Look-ups in named tables: a row name and a column name give one cell, copied from the table.

daburu =
         bub  litu  futi  gitor  zogesu  sofad  muluf  galipa
fubigub  490   462   528    203     440    292    278     491
kaguv    459   481   847     49     415    315    221     623
badag    744   446   538    112     236    418    284     582
siv      256   451   619    441     296    483    498     459
kedun    244   354   451    492     552    250    511     448
bupeb    529   406   303    509     364    208    418     305
pamege   348   370   255    518     571    228    414     307
tadoru   294   397   434    374     617    235    353     408
zugimif  303   550   888    127     204    576    406     681

What is the muluf of bupeb in daburu?
418
What is the litu of tadoru in daburu?
397
What is the litu of kedun in daburu?
354
What is the muluf of tadoru in daburu?
353
What is the bub of kaguv in daburu?
459
What is the futi of pamege in daburu?
255
What is the bub of pamege in daburu?
348
What is the litu of pamege in daburu?
370
What is the sofad of kedun in daburu?
250
What is the bub of fubigub in daburu?
490
What is the bub of kedun in daburu?
244
What is the zogesu of bupeb in daburu?
364
Row with the largest sofad: zugimif

vinuku
fields: vupamo, ruzis, ziv, fizik, retuvap, guz
femugo: [163, 214, 180, 145, 188, 160]
luv: [99, 102, 128, 80, 45, 79]
lof: [184, 130, 102, 102, 117, 181]
foz: [184, 214, 180, 123, 81, 119]
pag: [205, 242, 206, 211, 223, 201]
nalu: [163, 186, 180, 167, 188, 160]
gupeb: [141, 130, 154, 167, 152, 119]
vekek: [120, 74, 76, 102, 81, 119]
nelu: [141, 130, 128, 102, 81, 119]

What is the ziv of nalu in vinuku?
180
What is the ruzis of femugo in vinuku?
214
What is the vupamo of gupeb in vinuku?
141
What is the vupamo of lof in vinuku?
184
What is the ruzis of lof in vinuku?
130
What is the fizik of nelu in vinuku?
102
What is the ruzis of vekek in vinuku?
74
What is the retuvap of femugo in vinuku?
188
What is the ziv of lof in vinuku?
102
What is the vupamo of foz in vinuku?
184
What is the vupamo of vekek in vinuku?
120
What is the ziv of pag in vinuku?
206
What is the retuvap of nelu in vinuku?
81
What is the guz of femugo in vinuku?
160
What is the retuvap of luv in vinuku?
45
Which row has the largest vupamo? pag

zit =
	lilibi	marul	tem	dep	marifon
tabivus	125	130	141	164	185
ruvok	140	122	91	114	129
buborim	134	104	76	144	164
doto	62	112	138	86	195
mirezu	146	178	157	85	119
perev	79	70	170	113	135

What is the marifon of perev in zit?
135
What is the marifon of mirezu in zit?
119
What is the marifon of tabivus in zit?
185
What is the tem of doto in zit?
138
What is the marul of doto in zit?
112
What is the marul of mirezu in zit?
178
What is the marul of tabivus in zit?
130
What is the dep of buborim in zit?
144
What is the marul of ruvok in zit?
122
What is the marul of buborim in zit?
104
What is the tem of perev in zit?
170
What is the lilibi of doto in zit?
62
What is the dep of doto in zit?
86
What is the tem of tabivus in zit?
141
What is the dep of tabivus in zit?
164
What is the marul of perev in zit?
70
What is the tem of buborim in zit?
76
What is the dep of perev in zit?
113
What is the tem of mirezu in zit?
157
What is the lilibi of buborim in zit?
134

Table bozemi
	lek	ren	memaz	zep	rodudu	satipe	dez
savipu	224	232	233	235	77	72	78
mar	236	236	244	226	238	67	61
bapuzo	62	65	227	229	234	71	227
fote	79	229	78	234	68	185	234
tugo	77	194	74	230	69	236	70
bupes	70	231	223	241	70	78	68
tuvufeb	76	240	75	241	68	197	80
tora	74	68	233	73	238	200	236
tamo	219	73	242	231	67	59	225
fazad	72	214	71	77	239	236	75

What is the satipe of mar in bozemi? 67
What is the memaz of mar in bozemi? 244
What is the rodudu of bupes in bozemi? 70
What is the zep of bupes in bozemi? 241
What is the memaz of fote in bozemi? 78
What is the zep of fazad in bozemi? 77
What is the rodudu of mar in bozemi? 238
What is the ren of tuvufeb in bozemi? 240
What is the ren of savipu in bozemi? 232
What is the rodudu of fote in bozemi? 68

savori =
|  | bizane | dev | sonub | teso | rep | vutane | kebuv | sifesu |
|---|---|---|---|---|---|---|---|---|
| tufu | 58 | 245 | 63 | 210 | 98 | 103 | 170 | 211 |
| danis | 46 | 129 | 13 | 121 | 77 | 76 | 100 | 112 |
| pul | 54 | 169 | 42 | 141 | 86 | 115 | 113 | 142 |
| koz | 110 | 78 | 153 | 71 | 128 | 35 | 151 | 158 |
| tuloz | 98 | 122 | 65 | 131 | 79 | 64 | 122 | 119 |
| fop | 85 | 84 | 127 | 45 | 123 | 117 | 41 | 93 |

danis, vutane: 76
tuloz, teso: 131
tufu, bizane: 58
danis, sifesu: 112
tuloz, vutane: 64
tuloz, sifesu: 119
tufu, dev: 245

pur:
|  | sulivo | vanezu | lat | keniz | tuvot | ruro | vipat |
|---|---|---|---|---|---|---|---|
| bobif | 0.21 | 0.43 | 0.32 | 0.17 | 0.36 | 0.28 | 0.43 |
| sanem | 0.39 | 0.37 | 0.58 | 0.60 | 0.57 | 0.60 | 0.13 |
| pup | 0.19 | 0.60 | 0.51 | 0.33 | 0.26 | 0.32 | 0.62 |
| vun | 0.35 | 0.80 | 0.48 | 0.78 | 0.20 | 0.76 | 0.31 |
| vut | 0.31 | 0.57 | 0.30 | 0.59 | 0.67 | 0.75 | 0.75 |

What is the keniz of sanem in pur?
0.60
What is the vipat of vut in pur?
0.75
What is the vipat of vun in pur?
0.31
What is the sulivo of pup in pur?
0.19
What is the vanezu of vut in pur?
0.57
What is the ruro of pup in pur?
0.32
What is the lat of vut in pur?
0.30
What is the ruro of sanem in pur?
0.60
What is the tuvot of vut in pur?
0.67
What is the keniz of vut in pur?
0.59
What is the tuvot of pup in pur?
0.26
What is the ruro of vut in pur?
0.75
What is the keniz of vun in pur?
0.78
What is the tuvot of sanem in pur?
0.57
What is the lat of sanem in pur?
0.58
What is the sulivo of bobif in pur?
0.21

